(in the rows, 128 means zero)
Each named turn below is shown by a few rows before and after it. Which turns, in which order, take the first row of each later pair to the second? The first pair is answered.
A (before -> after):
[119,139,143,133,104,113,141,151,111,129,127,150,145,121,124,136,116,136,142,137,112,144] -> [108,129,146,120,117,111,137,148,118,127,136,142,150,122,113,148,117,111,141,141,139,144]
[129,123,131,124,131,138,108,101,133,141,114,130,133,136,125,130,128,130,128,137,126,116] -> [131,126,130,126,128,139,108,102,131,142,110,131,132,136,127,128,128,134,129,137,122,117]
[87,123,145,122,168,125,106,130,171,136,154,89,147,108,139,128,145,113,113,147,169,112] -> [125,154,124,122,160,133,106,143,157,146,132,81,144,104,170,107,145,157,119,130,135,91]
M (before -> after):
[133,108,143,123,139,105,139,131,145,138,150,113,123,114,143,123,140,129,106,146,128,121] -> [133,107,146,131,138,101,136,125,143,144,149,125,119,117,141,123,141,126,104,147,120,134]
[120,122,137,155,97,127,143,124,109,114,114,177,133,139,136,123,111,176,126,134,98,163] -> [127,128,123,138,91,136,150,136,104,105,106,155,140,130,141,120,105,190,133,124,99,134]
[105,108,139,149,110,120,153,135,112,114,141,156,130,141,121,121,109,150,132,137,114,135] -> [109,112,135,144,107,123,154,140,108,110,136,151,133,137,124,119,107,158,135,133,112,126]
[150,124,115,124,84,129,108,119,90,111,95,138,153,134,118,129,108,119,134,78,88,124] -> [144,124,108,102,91,137,118,127,99,102,100,110,160,124,120,128,107,123,138,80,107,95]
B (before -> after):
[115,141,142,143,111,135,166,135,124,105,143,166,159,104,115,105,156,144,138,129,102,114] -> [166,169,124,119,138,142,131,135,119,138,121,145,156,104,144,103,166,133,133,105,115,100]
[120,131,146,151,138,107,131,146,145,133,146,135,131,127,140,112,142,140,123,126,124,124] -> [134,137,140,143,147,110,121,147,144,142,141,126,129,127,146,111,145,136,122,121,129,120]
[165,129,118,93,169,126,106,122,139,156,127,99,138,128,146,132,138,91,127,124,162,117] -> [87,86,148,136,124,113,162,122,147,101,157,135,145,130,103,132,122,114,136,161,136,140]
Z (before -> after):
[163,141,136,122,121,127,120,128,138,130,125,115,124,123,169,121,126,145,139,117,114,106] -> [160,140,136,127,117,126,122,129,137,126,125,120,122,122,167,118,125,150,140,118,107,109]
[123,115,118,113,118,137,143,125,95,99,118,137,120,117,97,152,105,136,140,107,106,113] -> [124,115,122,123,116,133,137,121,94,104,115,149,116,123,94,153,104,134,139,108,100,126]
[136,115,126,128,137,100,145,91,139,123,137,157,141,143,83,124,149,108,140,108,134,156] -> [139,113,121,118,147,102,140,91,143,127,137,146,143,141,86,126,153,102,138,105,147,148]
T (before -> after):
[128,147,100,128,134,126,109,121,148,141,141,121,112,110,152,105,133,151,139,142,118,108] -> [145,152,98,129,126,129,97,116,134,147,128,133,108,113,148,111,126,147,141,129,109,122]
[127,126,136,137,112,137,135,107,119,129,101,124,114,109,136,112,155,134,140,132,120,124] -> [122,125,137,138,111,136,135,108,119,129,103,125,116,109,135,112,155,135,140,133,120,126]
[131,114,118,108,99,156,139,124,99,108,113,118,145,118,112,161,86,137,129,102,103,115] -> [110,104,122,111,102,151,154,127,110,97,127,109,149,113,110,155,89,142,130,117,109,106]
Then:
Between the rows of a pair lie two turns.
[162,144,125,94,136,137,98,125,118,148,114,123,136,125,119,143,119,115,141,102,158,105] -> [104,117,138,110,105,134,146,135,125,101,137,127,146,118,90,140,105,138,152,124,145,99]
Z B
[116,114,135,120,118,134,137,116,129,132,136,130,131,123,112,125,143,108,127,131,147,141] -> [113,116,135,124,121,131,141,117,132,132,141,132,130,123,116,120,147,113,125,136,144,143]
M T
[111,123,133,144,125,121,142,129,136,125,142,129,134,133,124,118,132,135,128,143,124,128] -> [119,126,134,150,120,121,135,126,129,131,136,138,130,134,126,118,129,136,128,139,115,139]
Z M
[101,119,126,131,107,147,157,140,136,115,125,118,133,115,126,124,130,159,134,116,109,111] -> [148,142,115,119,131,151,119,133,130,153,106,114,125,122,149,125,141,138,126,95,117,118]
Z B
[126,137,111,154,125,141,118,150,116,114,136,135,128,138,132,121,97,185,128,116,95,111] -> [131,130,109,117,174,143,93,140,136,132,149,99,131,136,134,135,113,131,117,121,160,94]
B M
[152,129,113,88,165,146,112,134,148,115,115,103,108,128,119,151,131,106,137,122,176,109] -> [108,117,123,127,114,141,165,148,141,68,121,128,113,123,104,133,114,166,151,139,119,110]
Z B
[146,133,125,135,132,117,118,124,132,138,128,134,127,130,142,122,136,131,121,125,118,133] -> [145,130,126,138,124,118,121,124,126,134,126,140,128,129,137,123,132,133,123,123,111,135]
A M
[155,158,111,115,139,145,130,154,124,106,114,125,129,161,159,128,145,144,128,119,101,122] -> [154,158,114,125,135,141,126,149,121,108,112,139,127,166,158,129,144,145,127,122,93,134]
Z Z
[107,128,120,123,128,120,137,127,136,113,142,118,136,129,138,115,134,148,122,143,131,112] -> [103,125,131,136,131,114,131,120,137,120,147,135,131,135,134,118,139,137,118,149,130,130]
M M
[137,135,128,120,146,122,123,112,136,151,143,106,136,132,142,130,144,99,113,139,144,124] -> [162,150,122,135,120,124,119,114,112,154,119,129,130,135,144,128,131,122,121,119,104,139]
A T
[116,118,113,94,147,162,129,126,117,102,152,86,125,107,116,147,111,94,141,119,143,97] -> [123,129,105,97,142,165,136,133,114,99,147,80,125,103,127,136,111,115,145,115,129,85]
Z T
[142,140,123,89,129,136,129,113,123,99,103,68,154,103,145,134,133,117,136,109,152,64] -> [146,135,127,85,134,135,113,103,118,108,99,79,152,109,135,150,132,92,134,102,164,81]
T M
[101,110,115,118,109,137,129,117,135,95,153,111,126,139,87,123,141,136,130,139,146,123] -> [113,122,104,115,101,141,134,124,128,94,145,104,128,134,98,113,139,157,135,133,132,109]
A Z
[128,129,143,145,129,133,134,140,111,110,92,142,156,118,103,126,110,167,121,149,91,159] -> [114,112,151,137,134,133,130,132,117,109,100,144,157,119,83,142,109,138,120,152,114,171]
A M
[138,134,120,109,126,131,125,133,123,132,114,123,132,130,136,121,125,135,138,121,129,123] -> [133,133,123,117,120,130,128,133,120,129,115,131,132,131,134,119,122,141,140,121,120,127]
Z Z
[127,116,135,143,116,119,139,120,131,115,132,152,117,142,125,107,133,129,137,138,122,149] -> [123,118,129,137,115,121,149,126,136,108,136,140,121,137,132,99,135,143,140,141,121,132]
M T
[146,112,129,116,150,149,97,104,119,152,115,119,105,141,120,151,115,97,114,114,172,145] -> [132,114,114,96,140,162,130,126,121,123,118,82,117,123,122,141,107,130,128,115,171,94]
Z Z
[126,134,115,106,133,131,130,134,128,124,131,112,139,124,138,121,131,128,123,136,155,108] -> [143,145,111,122,114,131,129,135,112,128,116,129,135,126,146,112,124,150,127,128,123,119]
A T
[148,147,122,147,162,115,112,128,149,161,139,125,124,134,176,99,157,137,113,150,135,127] -> [142,143,127,154,160,111,113,125,150,161,140,134,124,138,172,100,157,135,110,153,132,138]
A Z
[110,124,135,140,140,119,131,128,155,139,148,115,127,128,146,99,153,142,119,154,131,115] -> [120,131,131,136,146,120,124,128,152,147,143,113,126,127,152,99,154,140,118,150,132,112]
B B
[88,128,115,103,87,135,152,141,106,106,110,147,110,111,106,114,80,142,156,110,113,129] -> [69,123,124,122,93,125,161,141,121,103,128,153,110,112,112,101,92,150,150,133,107,135]
T Z
[111,146,121,128,157,123,113,125,151,136,144,115,120,119,140,114,142,127,127,141,133,116] -> [93,129,131,127,147,121,117,121,151,124,149,123,123,118,116,131,132,110,131,142,142,128]
T B
[136,112,126,120,146,117,109,111,125,140,117,133,118,133,103,146,126,73,130,110,169,144] -> [145,117,119,110,146,122,107,114,121,140,110,124,120,130,105,145,123,78,132,102,170,131]
M Z
[114,122,135,147,133,126,140,139,130,131,132,125,132,120,129,124,134,150,129,143,123,126] -> [111,116,140,146,135,123,137,135,132,133,136,129,130,124,122,129,133,137,126,145,129,135]
A M
[137,139,124,109,111,145,133,147,110,154,127,159,126,131,131,135,101,97,137,107,137,113] -> [131,135,123,102,119,145,135,148,118,150,133,148,128,126,129,136,104,91,136,111,149,104]
M M
[137,145,152,145,125,119,108,123,119,142,124,153,125,143,161,126,122,163,117,129,96,123] -> [149,152,145,131,130,124,103,125,116,146,115,141,126,140,165,128,121,160,117,119,103,113]
Z M
[127,112,152,125,149,118,103,94,136,138,132,155,146,151,135,136,146,87,97,148,163,147] -> [162,135,140,140,112,127,99,101,102,139,96,180,139,153,141,131,128,124,109,119,108,156]
M M
[150,156,114,103,151,140,106,116,122,139,140,106,136,109,183,107,125,146,131,126,134,96] -> [137,155,116,124,124,137,127,123,116,121,139,121,137,108,178,99,116,177,137,129,104,99]
Z Z
[110,133,129,167,113,125,140,132,138,122,131,155,120,132,149,103,132,170,128,147,81,134] -> [84,103,148,153,139,117,128,114,155,123,154,153,122,137,121,132,137,106,118,162,136,153]
A Z
[128,145,136,114,161,122,111,123,154,164,137,106,112,142,131,108,158,138,108,141,168,143] -> [113,145,126,105,146,129,140,139,154,139,139,87,122,131,131,98,150,168,117,142,159,111]
Z Z
[128,129,133,150,120,129,142,128,126,122,134,132,132,128,130,120,128,141,127,138,113,130] -> [149,139,124,131,140,133,125,126,129,138,129,114,132,126,141,124,135,126,123,129,131,118]
B M
[160,133,143,101,154,136,92,123,143,144,117,109,132,123,161,112,148,106,111,131,146,108] -> [170,144,145,126,140,131,92,124,134,149,109,132,126,129,171,99,146,130,112,130,110,126]
M A
[120,116,140,103,140,142,125,114,142,136,114,138,136,122,123,117,136,124,109,125,146,160] -> [132,124,136,110,126,143,125,117,132,137,101,149,133,123,125,116,131,136,112,115,128,166]
M M
[116,106,115,116,147,124,153,134,143,111,150,110,128,118,153,107,141,141,130,147,162,74] -> [106,97,138,153,153,106,134,112,147,130,159,154,116,137,146,112,150,114,116,163,156,129]
M M
[142,120,137,118,125,129,112,122,117,131,113,149,126,131,107,144,117,96,131,115,141,158] -> [153,128,128,112,120,134,109,129,110,130,106,143,127,128,112,143,113,104,135,108,137,148]
M A
[138,143,124,131,132,129,120,135,113,142,111,137,123,131,142,119,136,138,123,121,122,127] -> [110,127,139,145,125,121,134,132,121,129,126,150,125,133,128,120,136,137,121,138,120,139]
A T
[129,136,147,112,112,122,128,99,128,106,97,167,95,134,99,145,98,142,114,120,110,142] -> [103,121,147,88,137,124,141,104,154,95,122,131,105,123,99,144,109,127,111,139,151,106]
T A
[130,130,129,136,103,117,128,128,136,121,122,131,132,123,131,113,139,151,125,136,118,118] -> [118,122,134,136,103,115,133,126,139,116,130,132,133,123,123,117,140,143,124,143,127,119]
M A
[115,135,121,158,162,123,133,126,140,114,137,119,117,129,137,127,124,119,112,127,149,113] -> [122,144,115,159,156,124,139,131,135,113,131,117,118,126,144,119,122,138,115,124,133,104]
A Z
[109,122,122,159,131,100,137,146,130,123,118,159,100,138,142,121,135,157,138,142,95,135] -> [96,109,127,135,166,99,130,140,152,127,139,133,104,136,141,129,150,118,129,156,148,122]
A T
[185,172,120,130,95,139,101,121,88,158,81,157,129,132,140,142,93,143,134,84,104,162] -> [160,144,144,129,113,129,87,101,103,163,103,170,126,142,113,167,100,86,123,99,146,194]
A Z
